Where one turn sends some rows of the set: a few examples, then the rows asked
Z274: [ 42 -34 -39   4  -1 -35  31  20  -6   7   6   4  12  -1  15  -9 -17 -32
 -19   6  -5 -14 -47   9  19 -17  -3  -4  13   5   5  21   8 -13  15  -6
 -25  11 -24 -45  -5 -10]
Z495: [ 10  19 -44 -36  -4 -10  10 -16  -4   4 -14  12  44 -28 -16  31 -29 -10
 -24 -16 -15 -22  -2  36 -72 -52 -15  -2  16  21 -10 -33  29   0  11 -36
 -25 -32   2 -17   2 -15]
Z620: [-23  25  38  -6 -10   1  21  -2 -41   2 -41  -3  21  -1 -27   9   0   8
   3 -47  -5 -42   1  19  -2   3  25   8   0   3  -1 -23  16 -22  34  24
  29   2   5  13  17 -61]
Z754: [ -5   7 -14 -32 -13  -3 -19 -17   8 -32  -3  -4  10  -6 -21  40 -22  20
 -30 -21 -34 -11   0  29 -57 -47   8 -17  16  26 -16 -46  65  14  -5 -24
 -23   3   7  -1 -11 -24]
Z765: [  2  17   3  12 -21 -51  13  -3  -6   5   5 -10 -40  -8   2  -1 -38  22
 -22 -48  36  -2 -23  -4 -54  12  30  -8  25  16  18 -18  32 -34 -24   6
 -13 -16  12  -7  -2 -18]
Z307: [ 14   3 -37   2  -9 -61  17   3 -18   7   2 -16 -15 -21  -6   4 -24  12
 -28  -3   9  -7  -4  18 -29  -9  -6   4   7  -4 -29 -20 -20 -57   7 -13
  -3 -51  53 -18 -24 -33]
Z46: [ -1   4  22 -33  -8 -45  -8  43  -7 -43  -2   2 -43 -54   2 -29  -9  -7
 -37 -29   8  11   6  13   5  11  14  10   4   6  15  -5  -1 -38  27  11
 -10 -16 -12 -11  -3  -6]
Z866: [ 14  -5 -16   3 -32 -47  23 -26   9  -2   1 -12 -26  -1   7 -10 -27  41
   1 -35   1   1  -4  18 -38  -5   3 -10  45  14 -17 -29  27 -40 -14   0
  12 -28  52 -25 -29 -35]
Z487: [ 22  27  11 -32 -10 -33  13  14 -21   5   0  -7 -19 -39  -5  18  25  43
 -32  21  24  22  -5  12   9  29  15   4  -4 -10 -14  -4 -13  -7  40 -12
  25 -10  12 -10 -27   4]
Z351: [  8  -4 -10 -41  -2 -45  10  27  -6 -41   1   4 -34 -52   9 -34  -8  -5
 -20 -11 -18  17   7  38  20  -9  -5   8  12  -1  -4   0 -23 -47  38   8
   8 -21  18 -28 -18 -24]
Z566: [-42   2  33 -27  20  13 -16  -2  11 -10  -9 -18  49  -7 -18 -30  -7 -20
 -15  -9  -7  -8   5   4 -24 -10   4 -43  10  -5 -29  27  35 -50  -8 -21
   1   3  23   5  -6 -36]
Z107: [ -8   0  29 -24 -35 -33   6  20  10 -49  -7   4 -40 -35  18 -37 -11   8
   5 -51   1   9   0  24 -16   2  12   3  36  25  22 -19  31 -37  16   5
  -3  -6 -13 -14  -2  -7]
Z488: [-18  26  25 -16 -38 -37  -5  19 -26  -7 -14 -13 -46 -30  -5  32  22  26
  -3  -6  28   7  -5  11 -28  32  23   2  14  -4  13 -25   7  -2  21 -18
   4   6  -4  10  -2  19]
Z262: [-11  32  25 -14   4  -9  14   4 -42   6 -21 -11  20  -5 -29   8   0   8
  -9 -35  -1 -42  -5  27   6  12  31   2  -9  -3 -13  -7  14 -22  48  15
  20   8  14  13  14 -69]
Z760: [ 12  12 -37 -38  22  -1 -17   4 -13   4  -9  11  11 -34 -32  33 -27  -3
 -59 -28  -4 -13  -9  18 -59 -37  21 -11  -8   8  -5 -28  37  22  -6 -12
 -22 -18 -17  -4   9  -6]
Z268: [  4 -17 -45  16 -20 -33 -16  27  -2  -6 -11 -14  -3  -3   7  11   7 -12
  -4 -17 -21   6 -12 -10  -7  -4  17 -13  10  11 -25   2  -2  41  22  38
 -49   1  -9 -23 -26   9]
Z99: [-20  -5 -41 -19  -5  12   0 -43  24 -16  -3   7  14   4   4  20  -6 -31
 -20  15  -1  13  -9 -41 -47 -11  35  -2  38  -6  24  10 -21   8  17 -44
  -3 -16  18  10   8   7]
Z109: [ 24  -1 -45   2  -8 -29  20  -4  15   0  -1  -3  38  -8  17 -12 -10  -3
 -22  -2 -12   8 -22 -10   6 -16   6 -12  17  29  -8  22   0  31  35  30
 -35   4  -8 -42 -37   0]
Z173: [ -8  24  23 -18   7   4  37 -14 -36  14 -14  -5  35  -4 -23   0   0   3
 -13 -30 -11 -43 -13  25  10  -4  19   0   1  -5   1  -9   4 -34  42  21
  39  -1  16   9   9 -66]
Z642: [-48   0  26 -22  27  23 -15   5  -6   4 -38  -1  36 -18 -12 -23 -14 -32
 -12 -22 -11  -1   6  -5 -25 -15  10 -36   5 -16  -9  17  15 -39 -33  -3
  17  -6  20  -4   5 -17]
Z679: [-60  21  25 -28  14  -1 -20   8  -1  -4 -47  -8  35 -15 -14 -17 -20 -23
   5 -10 -15   8  17   0 -25 -10   9 -23  -3  -5 -30  23   6 -23 -18 -10
   2   9  28 -21   9 -34]
Z904: [ 24 -40 -13  10 -22 -42   1  33  -8 -20  -8 -11 -14   9   7  10  -8  -9
 -16   0 -19  -2 -31  -5  22  -3  14  -5   1   9 -19   6  26  13   6   9
 -33  24 -27 -43 -11 -10]
Z997: [ -8  -8 -41  10 -24 -31  17 -10  20 -15  23 -12  36  -1  22  -9  -3 -35
  -1  -4 -19 -17 -34  -1 -18 -27  -9 -17  43  26  37   4   2  -4  33  12
 -42   1  -1  -7 -32   6]
Z606: [-16  -2  22 -16 -10  26  32 -54   7 -10 -18 -14  36  -6 -14   8 -27  -8
 -28  12   2 -16 -18  15 -14 -24  23   6 -41 -10   4  37   7   1  30 -29
   9   7   6   3  26 -47]
Z58: [ -7  28  -1   6  -7 -70   4   9 -13 -22   5 -17 -32 -20  -6  15 -39  20
 -62  -3  15   7 -14 -13 -19  -2  23  10  -7   4  14 -22  -6 -44  -7   5
  -9 -16  36 -16 -16 -30]
Z64: [-29  -6 -29 -11 -30  -2 -14 -35  15 -36 -33  -2  12  12  -3  37   0 -15
  -4  14  -8  17  15 -46 -44  -4  32   9  30   3 -11  -9 -15  23  27 -44
  -6 -24  20  -8   8   5]
Z922: [-24  22  20 -12  -9  -4  25 -13 -35   9 -22  -6  25   0 -19   7   2  -4
  14 -40 -14 -47 -13  37  -3  -4  17   0  11  -3  13 -18   8 -34  41  11
  30   5  23  18  17 -64]
Z75: [-13 -15  14 -12 -11  32   8 -37  -8  13 -31 -13   2  -7 -25  12 -22  -7
  -7 -15   9 -17  -9  16 -26   0  33   0 -43 -14 -19  39  10  19  19 -15
  -3   8  -2   7  41 -35]
Z611: [ 15  19 -15 -32 -14 -29  29 -19  -7  20  23  -4 -16 -29   7   4  17  25
   4  18  11   6 -19  44 -10  13  -7  -8  37 -12  15   3 -10 -30  40 -32
  32  -2  29   2 -25  -7]
Z447: [-25 -36  31  -3 -29  43  12 -45   0 -11 -41 -20   3   1 -22  21 -12   0
   0  -9 -15 -15   1  11 -24 -20  23   3 -34 -18 -23   9  24   7  13 -16
  11  -5   5  17  30 -28]
Z577: [  0 -10 -34 -24 -15   4  -8 -26  22 -15 -14  -5  19   7  -7  24   4   1
 -15  -2  16  13  13 -43 -41  19  39  -4  28   5 -36  11   1  31  38 -43
 -21 -25   3  -6   7   2]
Z201: [  3  -8  -7 -33 -28 -34  26   3   7 -25  -9  11 -27 -44  25 -45  -9  -1
  21 -39 -13   7   6  49 -13  -7 -13   4  44  12   5  -7   4 -51  29  -2
  10 -29  15 -25 -11 -13]
Z526: [ -5  32 -44 -45  11 -15  -6 -16  -2 -16  -2   1  17 -20 -19  43 -38  10
 -45   8 -39   2  -7  29 -39 -58   7  -1  -6  13  -7 -16  21  20   1 -24
 -12  15  22 -22  -8 -40]
Z787: [-36  21  35 -29   9   3  -5   3   6  -2 -43 -14  63 -21 -10 -27 -15 -15
  -1 -16  11  -4  19  -5 -31  -7   2 -23   0   3 -43  31  22 -43  -1 -24
  -7 -11  17 -26   3 -33]
Z785: [  2  -8 -32 -32   3  11  -1 -39  38 -21  14  -3  18  10   0  11  -2   1
 -36  12   7  16  -5 -44 -25   8  41 -12  33   2  -5  16   6  19  26 -38
  -1 -11   9   3  -5  -6]
Z139: [-26 -25  16  -2 -24  32  26 -50  -2  -4 -20 -21  24  -3 -25  15 -11 -25
  -8  -1   0 -31  -8  22 -38 -26   8   2 -28 -13   0  18  10 -17  29 -38
   4 -15  11  28  32 -26]
Z644: [  7 -44 -22  15 -31 -40  27   3   5 -28  -2  -3   5  17  19   1 -14 -31
   4  14 -31 -15 -47  13   6 -40 -13  -6  33  13  20  -9  19 -28   5  -9
 -15  16 -11 -39 -11  -8]
Z668: [ 13 -52 -10  28 -42 -35   7  29 -12 -14 -31  -6 -10   8   9  12  -3 -35
   8 -14 -13 -22 -34  -2 -12 -19  -4  -2  21   9   0 -23  26 -11   2   1
 -37  -1 -36 -35   3  14]
Z826: [-14 -32 -18  23 -34 -22  -1   9   3 -27 -15 -16  15  -4  12  15   6 -27
 -10 -13 -28 -10 -18 -17 -19 -31   3 -12  28  19  15 -35   8  10  14  34
 -31 -16 -10  -9 -29  37]
Z65: [ -8  21  24 -16 -42 -20  26 -22  -8   0 -10   4 -18 -29  14  11  15  32
  13  -6   7   7 -14  25 -33   7   0  -4  47   3  38 -36  12 -27  13 -22
  41 -15  15   0 -13  21]

Z58 goes to Z765
Z46 goes to Z107
And these:
Z922 goes to Z173
Z785 goes to Z577
Z488 goes to Z65
Z679 goes to Z642
Z760 goes to Z754
Z75 goes to Z447
Z274 goes to Z904
Z997 goes to Z109

